The rows of D fall into 4 groups, and each row is roughly a mix of its group's hidden directions.
D (104 x 14):
[[ -3   3 -18  -3   1  -1  14  11 -17  -9 -24 -15 -30   2]
 [ 13 -19   2  13  -3  -4 -12  34 -17  10   3   9  15   4]
 [ 14  -7 -24  21 -11  -1  29   1  -5 -17  -5   3 -13   0]
 [ -4  13  17   5  12   6  19 -21  10 -13 -25 -13  14  -3]
 [  1  19   4   8   1   6  23 -29  19 -17  -9 -10  -1  -2]
 [  6  26   3  10  -4   5  16 -31  24  -3   4  -1  -4  -2]
 [ -2 -13  37  -4   1  -9  -1  -1   9  13  12   3  26  -1]
 [-11 -20   8 -28 -10  11 -22   2  -2  15  -1  14   6  15]
 [ -7 -21  18 -16   6  11 -15  14  -8  22  -5   7  21   4]
 [  1 -12 -15  -4  -8 -16 -23  25 -17  11  15  11 -10   5]
 [  4 -23  -9  -7  -7   4 -16  29 -14  14  20  12  -1   0]
 [ 12 -19 -11 -10  12  14   8  11 -32   3  -5   4 -20   2]
 [  0  -6  16  11   3  15 -10  24  10 -10   0 -12  32  -5]
 [ -3 -26  -6  -5   0  -8 -19  28 -19  12  10  11   7   0]
 [ -9   4   8 -15  -7  32  -4   6   9  20 -25  -4   6   7]
 [-11   2 -37   4  -3 -17  -3  -2 -10  17  -3  16 -13  -8]
 [ 10   7 -13  10   0   4  34 -25  -2  -3 -15   5 -16   1]
 [ -6  13  30  -2  16  13  -5   2  11   2 -12 -19  23  -6]
 [  3  12 -24   4   1   6  19 -10  -9 -13 -21  -6 -28   2]
 [-16   1  17 -25  13   6 -21  14 -10  15 -15 -13   0   1]
 [  3 -17 -22  10  -8 -13   5  16 -16 -30  -3  -4 -10   3]
 [-10  17  18  -7   3 -23 -22   8  10  -1  19 -18  -1  -6]
 [ 12  -2  11   6  -1   0 -19  36 -17  18  -7   0   4   9]
 [ -7 -36 -14   3   1 -13  -2   9 -12  -7  14  15  17  -8]
 [ 12 -11  39 -13   1  13   3  15  -2   4   6 -13   1   9]
 [-10   7  35 -14  14   0 -13  -3   7  19  -1  -8  18  -3]
 [ -5  -8  15 -20   8  10  -9 -19  -3  30  -3  19  12   5]
 [ -5  17  25  -7  11  14   2 -21  17  21  -5   0  15  -5]
 [ -4 -25   9  -6  -3   7 -22  26  -5   9   7   6  24   2]
 [ -2   4  -5 -15 -18  33   1   3  11  20 -14   3 -11  12]
 [ 17 -11 -15   6   0   9 -19  17 -10 -20  28   6  -2   2]
 [  9  11  10   8  -6  16 -11   3  18 -34   8 -14  12   7]
 [-15 -21   6 -25 -12   7 -24   6   0  16   0  12  10  11]
 [ 26 -13  12  -9   4  -2   3  -5 -19  -6  24   8 -21  13]
 [-21 -18  -2 -23  -9  -6 -28  -4   1   6   1  16  13   9]
 [ 10   6 -23  -1 -23  14  10  -3   9   6   9   9 -29   7]
 [ -9  10 -18 -16  -7   2   7 -15   6 -20   2 -11 -33   1]
 [ -8   9   9   8  11  -3  14 -32  14 -11 -14   0  22  -7]
 [  1  -8 -25   3 -15 -10 -22  17  -2 -13  25   8  -6   3]
 [  5  -7  28  12   8  12  19   0   8   6 -10  -4  30  -5]
 [  6  12  19  11   9   5  31 -22  11   2 -14  -6   9  -6]
 [  6  -7   4  -4 -20  23   6  30   7  24   3  -3  -7   3]
 [-23 -21   4 -30  12   7 -11  -2  -4  16   4   5   9  -9]
 [ -9  14   9 -24   3  27   7 -18  17   5  -2 -12 -14  -3]
 [ 14  16 -20  21   0 -12  19 -11   1 -17  11  -2 -19  -8]
 [  4  13  -3  22   0 -14  21 -25  11 -24  -8  -2   6  -2]
 [ -9 -16  21 -20   5   3 -20   6  -5  26   4  10  17   3]
 [ 20 -11  12  -7 -12  20   8  22  -5  17  13   0 -18   9]
 [-20  15   5   1  -3  -5  14 -17  16   5 -34  -7   9   0]
 [ 16  -1  -1 -12   1  19   3  19 -17  -1   2 -12 -33   8]
 [  0  -6  -1  -3   0 -10 -18  33 -26  -1 -16  -9  -9  10]
 [ 10 -10  42  -9  12  11  13  -6   1   1   4  -8  10   3]
 [-12  -4  -4  17 -10 -10   1  34  11  10   4 -10  18 -17]
 [-11   7  25 -14  15  13  -2 -17  11  22  -7   1  19  -7]
 [ 13 -12 -23   7  -3   6 -21  17 -11 -19  24   8  -1   1]
 [ -1  12   7   9  -8 -25 -14   6  16 -11  32  -9   3  -6]
 [  6  16   3  14   6   3  35 -15   4  -9 -20 -14  -8  -5]
 [-17  -5 -21  12 -20 -12  -4  24  16  10   8   1  10 -13]
 [-30   6 -10  -2   2  -7 -15 -12  12  -3 -22   1  24  -6]
 [-18  -4  -7  -1   1   4  14  -6  -4  -1 -45  -3   8   3]
 [  5 -16   7  14   5 -15 -14  25 -19  10  -6   9  24   3]
 [-15 -15  10 -26  -7  14 -22   3   0  16  -9   9  11  13]
 [ 17   6   3 -15   0  22   6 -23  -7  -1  -4   7 -26  18]
 [-10 -26  16  -6  10  -8  12  -5 -11  19 -13  13  23  -4]
 [  8  -5  -9   1   7 -26  -4 -22 -12 -21  22  12 -11   3]
 [  1 -12   5 -15  -1  11 -22  27 -10  28  12   7  -1   2]
 [-15   2  11  14  15 -12  -3  13   4  -2 -14 -15  31 -16]
 [ -5  -4  25 -18  12  -2  11 -18  -6  31 -12   7   1   2]
 [-17  -2  -9   4   2   4  11 -11   0  -8 -42  -1  16   1]
 [ -3  -4  27  -2   0 -11 -16   2  14  12  24   4  25  -4]
 [ -5  18  20 -10  11 -16  18 -24   2  15  -9  -8 -16  -3]
 [ 12 -26  -8  -2  16  21   6   5 -26 -19  -7   5   4   3]
 [ 10  21  12 -10  -5  22  -8  16   1  14  -8 -15 -22  11]
 [ 17 -19 -13  -5  16   7   3   4 -29   2  17  13 -15  -4]
 [  2  30  -7   9   7   6  13 -16   9 -20 -14 -18 -12  -5]
 [-17  19   6   2  -3  -2  14 -18  17   1 -32 -11   5   0]
 [ 18   4 -10  10 -15  -7 -16  30 -11  10  11   5 -17  11]
 [ -1  28 -13   9 -13   9  -8  -1  19 -25  -8 -16  -8   6]
 [  0 -10  31   1   8  -5  28   6  -5  16 -17 -10   9  -4]
 [ 10  -7  38 -11  16   7  20 -11  -5  11   5  -4   0  -1]
 [-14  -8   5 -17  14 -14 -22 -25 -10 -12  -3  12  14   8]
 [  8   9 -18 -10  -9   9   2 -29   0  -6   2  14 -27  14]
 [ -5 -12 -21   0   4 -20  -1  -1 -16  27  10  22  -6 -10]
 [ -3   7 -25   3 -11 -17   8 -18   5 -23   9   0 -24   0]
 [ -1   7  14  13  -2 -11 -13  22  15 -16  18 -19  17  -8]
 [ -9  -8  10 -11  11   0  24 -11 -13  22 -29   0  -5  -1]
 [  6  -1  -4   5  25   6  22 -34  -9 -10  -7   8   4  -9]
 [  1  19  30  -9   0   9  16  -8  13   4 -12 -21 -12   5]
 [ -5 -13 -25   4  -8  -8  16 -17   6 -29  14   4  -9  -6]
 [ -3  10  -5 -13   5  -9  18 -23 -10  11 -15   2 -31   4]
 [-16 -19 -15   8  -9 -13 -17  11   0   1  -5  16  29  -1]
 [ 15 -24 -10  -5  13   4  -1   9 -28   7  21  14 -10  -4]
 [  8 -17 -18   4  -4  30  -3  -8  -2   0  -4  25  18   6]
 [  7   7 -37  10  -9   4   2  -2  -3 -24  -1   2 -21   3]
 [-18  -4  14  -4  -1  11  -9  22   9  18 -18  -9  26  -5]
 [  4 -13  -6  -2  -5 -11 -24  28 -17  19  13  13   0   4]
 [-21  -7  -4   9   6 -29 -14   6   3  -8   3  -1  27 -14]
 [  7  23  13 -13  -3  23  -6  10   4  15  -8 -16 -22   9]
 [-13 -34 -23 -11  -2  -6   0   4  -9 -14  18  10  -1  -8]
 [-11  10  -4  -2 -13  28   4  13  17  21 -23  -8   4   0]
 [ -1 -26  31  -7   9  -4   6   0  -6  15   2   8  25  -1]
 [-15  20  14   2  -2  -6  14 -22  22   3 -23  -9  10  -2]
 [ -1 -28  12 -21  -7  -4 -20  10 -10   9  17  14   2  12]
 [  8   4   5   7  -3  20  21 -24  25   1  16   7  11  -9]]

Each list below has four rows that fit no group; the rest each fit one group, if only roughly. Name those rows in the order they come.
- z105: [-21 -16  -6  -1  12 -32  -4 -12 -10  -4  -4  10  18  -9]
- z545: [ 19   3   7  15   8   4  24 -32   3 -16   1   9   5   3]
- z114: [-10   0  23   2  15   6  -7  11   3 -11 -17 -18  30  -5]
- z839: [ 19  -5  -5  -3   2  23  14  13 -21  14 -15   2 -22   8]
- z6: [ -6 -19 -30  -1   5  -8   1   6 -25  15  -7  20  -5  -5]
- z659: [ -3  15 -18  -9   4  -5  11 -13 -12  -5 -15  -7 -36   2]
- z15: [  6  -8 -14 -12  -4   8  -1  25 -22  12  -6  -3 -30   6]
- z276: [ -1 -19  16 -18 -11  17 -11  24  -2  23   1   3   3  10]
- z426: [  5  24  25   1  -9   6  -1  -6  26 -13   7 -20  -2   6]
- z434: [-19  11 -19  12   4   7   5 -15  18   5 -16   4  23 -17]

z545; z114; z839; z434
- z106: [  2 -34  -5  -9  -7   6  -2   8 -17  19  -1  24   8   9]
- z322: [ -1  26  11  -1   9  -4  21 -30  12   9  -7  -8 -12  -6]
- z61: [ -6 -21 -15 -17  -8  -3 -24  16 -16  11   9  15  -7   8]
- z895: [ 11 -16  15   4  14 -19 -13  23 -25  -3  11  -1   7   1]
- z968: [-11 -13 -19  12  -3 -21 -14  -1   1   5  12  22  25  -8]
- z376: [ 19  20   4  -6  -3  21  13 -19   7   1   6  -2 -28   9]
- z38: [ -5   1  -3 -17   8   3  15  -8 -19  14 -28  -3 -26   5]
- z409: [  9   6  -7  27 -10  -5   3   4  19 -26  20  -4  14  -7]
- z714: [ -4 -23   0  -4  -1 -30 -17   4 -11  -9  25  11   7   1]
- z172: [  9  -5  18   9  13  -8  37 -13  -6 -13  -7 -11  -2  -6]
- z563: [-10  24 -15  -8   2  -4 -30   3   4 -17   6 -14 -16  -1]
- z509: [  0 -15  11  -6   5  24 -21   4   3   9   5  13  32   2]
- z344: [-10 -25  -8  -9  -1   1 -24  16 -11  15   8  18  17   0]
- z688: [-13  -1  21  -1  11   9  -6  16   3  11 -22 -14  28  -6]

z895; z376; z172; z344
- z905: [  6   4   4  11   9  22  28  -3  -1  -6 -31 -11   6  -3]
- z513: [ 19   7 -25  17  -9  -2  -7   1  -1 -27  18   6 -13   6]
- z225: [  5 -17 -12   3  -7 -10 -18  35 -21   0   3   3  -5   7]
- z141: [ -6 -12  17 -21  19  12  16 -23  -7  18  -8   6   3  -6]
- z173: [ -2   9 -26   9   0   2  23 -13  -7  -2 -30   2 -15  -1]
- z952: [-11  10  31 -19  17 -10   5 -11  -3  17 -14 -14  -5  -2]
- z864: [ -2 -15  -1  11   4 -14  -2 -12   4  12  17  24  30 -10]
- z691: [ 16   1 -26  -2 -12   7   6  -5  -9   1   9  13 -33  10]
- z476: [ -5 -20  -9 -14  -2  18 -28  19 -13   6  -2  12  10   8]
- z663: [ -8   3 -23 -15   0   1  -5  10 -19  -4 -17  -8 -32   6]

z513; z141; z173; z691
- z661: [-13 -13   7 -27   3  -9 -14  15 -20  21  -7  -1 -14   6]
- z377: [ -1  -4 -33  -3   4   6   9   3 -22   5 -19   6 -23  -1]
- z627: [ -5  12 -12  12  -2   6  29 -12   6  -7 -32 -10  -6  -3]
- z176: [-12 -16   8   7  18 -15   3 -11  -6  -3 -12   7  35  -9]
- z216: [  4 -34  -4   0  -4  22  11  24  -7 -10   4   0  11  -3]
- z821: [ 24  11   6   0   3  23   1   5   0 -23  17 -14 -20   5]
- z165: [  4 -27   6   4   3   8  -4  35 -18  -3  -8  -3  17   2]
- z789: [  6   3  38  -4   8  -6  12 -19  11  15  14   0  10  -3]
- z817: [-15 -14  -5 -25   2  -6 -25  20 -18  13   2   1 -10   2]
- z16: [ -6 -11  26  -5   3  -1  -3 -16  16   6  13   9  32  -3]
- z221: [ -8  13   5 -17  21  13  10 -27  -4   0 -23  -9 -10  -2]
- z438: [ -7  -7 -11  16  16 -27  -7   4 -15 -24  -4  -3  17 -10]

z627; z16; z221; z438
- z846: [ 13  12  11  22   2   8  19   1   2 -20 -26 -14  10   5]
- z219: [  5 -26  19   3   6  10  -5   5  -2 -17   5   4  34   3]
- z842: [  4 -17  28   7   0  -2  21  -5   8  18   4  10  25  -3]
- z731: [ -7  17  13   2   7  14   5 -20  25 -20  -4 -15  16  -7]
- z80: [  3  38  12  13  -2   2  -7   6  16  14 -13 -15   2   0]
- z122: [ 11  -5 -21  -4   6  15  25  -6 -16   0   0   2 -32  -4]
- z297: [ 17 -13  -1   9 -18  -3  10  26   0  10  29   2 -13  -2]
- z343: [ -5 -23  -7 -15  -3 -20   4   7 -25  16  -2  11 -20   5]
- z587: [ -1   5  -4  26  -2 -11  31 -10   7  -9 -24  -3  11  -5]
- z913: [-27 -18  -3 -21  13 -18 -17   1 -16   2 -10   1   7  -4]

z731; z80; z122; z587
- z918: [ -3   5  32   2   1 -27  -3   4  12   8  21  -9  11  -7]
- z444: [  4  22  13  18   9   7  12  -3  17 -19  -9 -22  12  -9]
- z700: [  8   4  10  12  -2 -14  41 -19   5   4  -5  -2 -10  -4]
- z127: [  0  -8 -27   5 -26 -12  -1   7   8   2  24  13 -14  -1]
- z30: [ 8  6 26 19  8  1 -2 -5 12 -7 -3 -2 36 -1]
- z654: [ -4   0   9  17  -2  -9  26 -21  20   4  -1   6  23 -11]
- z423: [ 20 -24 -15   4  -8  13  -5   8 -11 -15  23  17  -2   8]
- z785: [-12 -20 -20 -17  -4 -14 -19  11 -14   6  19  12 -11  -3]
- z628: [ 11  18  17  13  25   8  17  -7  -4  -9 -18 -17   6  -7]
- z236: [ 25  -4  -6  -2 -11   5  12  -2  -8   1  22   9 -32  11]
- z67: [  4  18  25  -5  19  18   9 -19   7 -11 -13 -17   4  -1]
- z695: [-18  19  -2   7   9   6   2  -8  13   0 -32 -12  20  -9]
- z992: [-14   9 -32  -2 -11  -7  -6 -28  11 -11  -2  12  -8   1]

z30; z654; z423; z67
- z477: [  5  -9 -37   2  -5  23  -5   1 -11 -14 -10  12  -7   6]
- z86: [ 13 -23 -15  21 -10 -11   0  19  -9  -6  17  16  11  -1]
- z596: [  0  24  14   2  17  12  17 -22   7   2 -21 -12   2  -6]
- z812: [ 23 -10  -9  -3  -6  13   4  14 -23  -3   2   5 -28  15]
- z514: [  4  15  18   8  11  -4  -2 -15   7 -35  -7 -16  12   4]
- z994: [ -1 -15   5  -5  -3   5 -33  17   2   3  20  10  22   3]
- z154: [-16   6 -11   4 -12  -4  23 -19  12  14 -29   7   2  -1]
- z808: [ -7   0 -25 -17   5   4  12 -13 -13  15  -4   7 -31  -6]
- z171: [ -7 -17  17   0  12   6   5  15 -11 -14 -25 -14  23  -1]
- z961: [ -7  -2  22 -24   9  27  -7  11  -1  21  -9 -10   2   0]
- z250: [ -2  -5  16   8 -11  -8 -20  10  18  -9  19   2  30   2]

z812; z514; z154; z808
- z58: [ 10 -22 -23  11 -19 -10   7   3  -5  -2  18  24  -4   5]
- z431: [ 18  -2 -12  31  -1  -9  17   5   1 -23  16   0   4 -10]
- z52: [ 10  11  15  10   2  23  21 -21  23   3   3   0  15  -5]
- z339: [ 17 -18  -6   4  11  21  -6   9 -15 -31  10   1   7   2]
- z134: [ 12   6 -23  26 -13  -4  10  10   6 -27   8  -6  -8  -3]
- z211: [  1  28 -15  10   1  16  16 -17  12  -5 -21  -8 -10  -3]
- z407: [10 -8 14 20 -9 -1  2  2 18 -1 21 10 31 -3]
- z637: [ -7  14  18   7  16  -7   8 -14  -1  -1 -34  -9  17   0]
- z419: [ -3   2  28  -5   2  -2   5 -23  21  14  18   7  18  -5]
- z228: [  4  26  17  -6   4  11  18 -18  12   2 -10 -17 -18   2]
- z490: [ 10 -21  -5   1  -6  10 -22  26  -7 -13  22   5  10   5]
- z340: [-17  -6   2  -9   5  15 -18  15  -3  24 -21   3  22  -2]
- z161: [-17   9 -12   3  -5  -3  16 -28  27 -16   3  -4   4 -13]
- z179: [-14  17  -3 -25  11   6 -24  -1  -9   7 -16 -10 -18   5]

z431; z419; z340; z161
- z293: [ -3  -7  -9 -25  10   4  -1  -2 -27   5 -11   0 -31   6]
- z249: [ 13 -30  11   0   7   6 -10  15 -14 -14  18   7  19   3]
- z303: [-17  20  14  -7  13 -21  -9 -24   3  13 -17   0   8  -1]
- z484: [ -1  16 -33  15 -11 -13   9 -17  10 -10   7   6 -16  -6]
- z617: [ -1  11 -26   6 -10   9  17  -8   2 -18 -24  -6 -20   5]
- z577: [  9   6  10   8   1 -14  30 -32   7  10   7  10  -6  -2]
- z2: [  8  21   0  -3  -8  23  18 -12  17 -12  -3 -15 -22   3]
- z53: [-11   0  13   4   3 -21 -24  21   4 -15  11 -15  19  -6]
- z124: [ -3   9 -11 -10   4  -6   9 -39  -5  -4 -12  11 -19   9]
- z324: [  6 -23  -6 -12 -11  22  -7  22  -2  12  24   8  -4   0]
- z743: [-14  18 -17  15  -5 -21  -6 -20  19   1   5  10  13 -10]
- z859: [ -1   1  32  11   7   4   5  10  13  -1  -3 -15  31  -8]

z293; z617; z53; z124
- z825: [ 15  26  17  10  -1  21  15  -4  14  -3 -15 -15  -4   6]
- z983: [  1   3 -36   9 -16   3  18   0  -2   0 -13   6 -23   2]
- z385: [  4  31  21   3  -6  -2   0 -13  28  -4  11 -14  -3   0]
- z516: [  4  23   3   3   0   0  24 -14   0   2 -25 -12 -25   5]
- z485: [-10   3   8   4  13   1 -27   3  10 -11   8  -4  35 -10]
- z763: [ -7  23  25  -2 -15   0   0   1  26   0 -12 -21   1   8]
- z982: [-15  14  -6   3   6  -1  19 -25   6  -2 -35  -5   3  -3]
- z193: [-11 -10 -24   3  -3 -34  -6  -1 -15 -20   1   5  -8   0]
- z198: [ 20  15  19   1  15  24  18  -8  -6   0 -16 -12 -10   4]
- z326: [  6  10  20  21  10  -4  13 -17   9   0 -14   2  30  -2]
- z433: [-18 -14 -25   8  -2 -13   5  -1  -9   8 -26  15  15  -4]
- z239: [ 10  26  -4   7   8  15  18 -24   4  -8 -18  -6 -15   2]
- z592: [  8  12 -27  14  -6   8  22 -11   1 -19 -13  -3 -19   0]
- z649: [-12   1  30  -8  19 -15   2 -18   3  15   0  -1  20 -10]

z983; z516; z485; z649
- z987: [-20 -21   3  -4  -6 -18 -20  20   2   7   9   5  23  -6]
- z65: [ 25  -8  -4  -2 -10   2   9   2  -9   0  27   9 -29   9]
- z597: [ 22  10  21   7  25   6  18 -11 -13 -10  -9 -11  -5   0]
- z10: [ -2 -20  15   3   0 -23 -15  13 -11  15   6  14  24   4]
- z975: [ -2 -24  -2 -22  -1  35  -1  17  -3   4  11  -1  -3  -3]
- z468: [  0  23  25   8   7   9  13  -5  14   8 -23 -17  11  -2]
- z954: [ -1  10  34   8   5 -18   8  -4  17   4  13 -13  15  -9]
- z801: [-16  -9 -30   7   3 -13 -21  10 -11 -13 -12   7  15  -3]
- z703: [ -7   0  -2  -6  -2   7 -39   5  11  -1  21   8  20   0]
- z548: [-22   2  20 -13   6 -15 -23 -14   9  -5  -4  -2  24   2]
- z482: [ -5 -20   3   2   6  -5  -2  -8   4  17  20  22  29 -13]
- z676: [  7  14 -13  -9  -8   8   2  15  -8   7  -3 -11 -40   6]
- z351: [ -9  26  12 -10   8  -2   0 -12   3  -8 -27 -22 -13   6]
- z256: [ -3  29  13   5   9  -8   5   1  10 -15  -7 -31 -10  -7]

z10; z468; z801; z548
- z474: [ 27  15   3  15 -14  11  -6  27  -2  12   5  -2 -13  12]
- z811: [ 21   0  11  -7  17   6  14 -10 -12  14  25   4 -22  -7]
- z366: [-15  -9  27 -21  -9   2 -19   0  16  11   5   1  18   7]
- z147: [  4  25  -3  -4  -7  13  13 -15  14 -15  -8 -16 -26   5]
- z986: [ 14   7  -3   5   2   1  31 -13 -13   3 -21   0 -25   7]
- z629: [ -3  18 -22   6  -5  14   3  -3   4 -24 -27 -13 -11   5]
- z840: [ -1  -1 -17  -9 -10 -12 -15  21 -18  -8  -2  -7 -30  10]
- z594: [-20 -11 -22  -4 -13 -22 -24  18   1  -6  12   2   2  -5]
- z941: [ -6  -7  24   1  17   6   9 -15   7   7  -8   3  34  -9]
- z360: [ 25   3  12   0  15  23   6  -8  -3 -26  17  -9  -8   1]
- z976: [ 12  11 -11  -8  -2  24  16  -1   0  -5   4 -12 -36   0]
- z795: [ 12  12 -12  27  -2  18  18  -4  12 -22 -11  -6  10  -4]

z366; z986; z594; z976
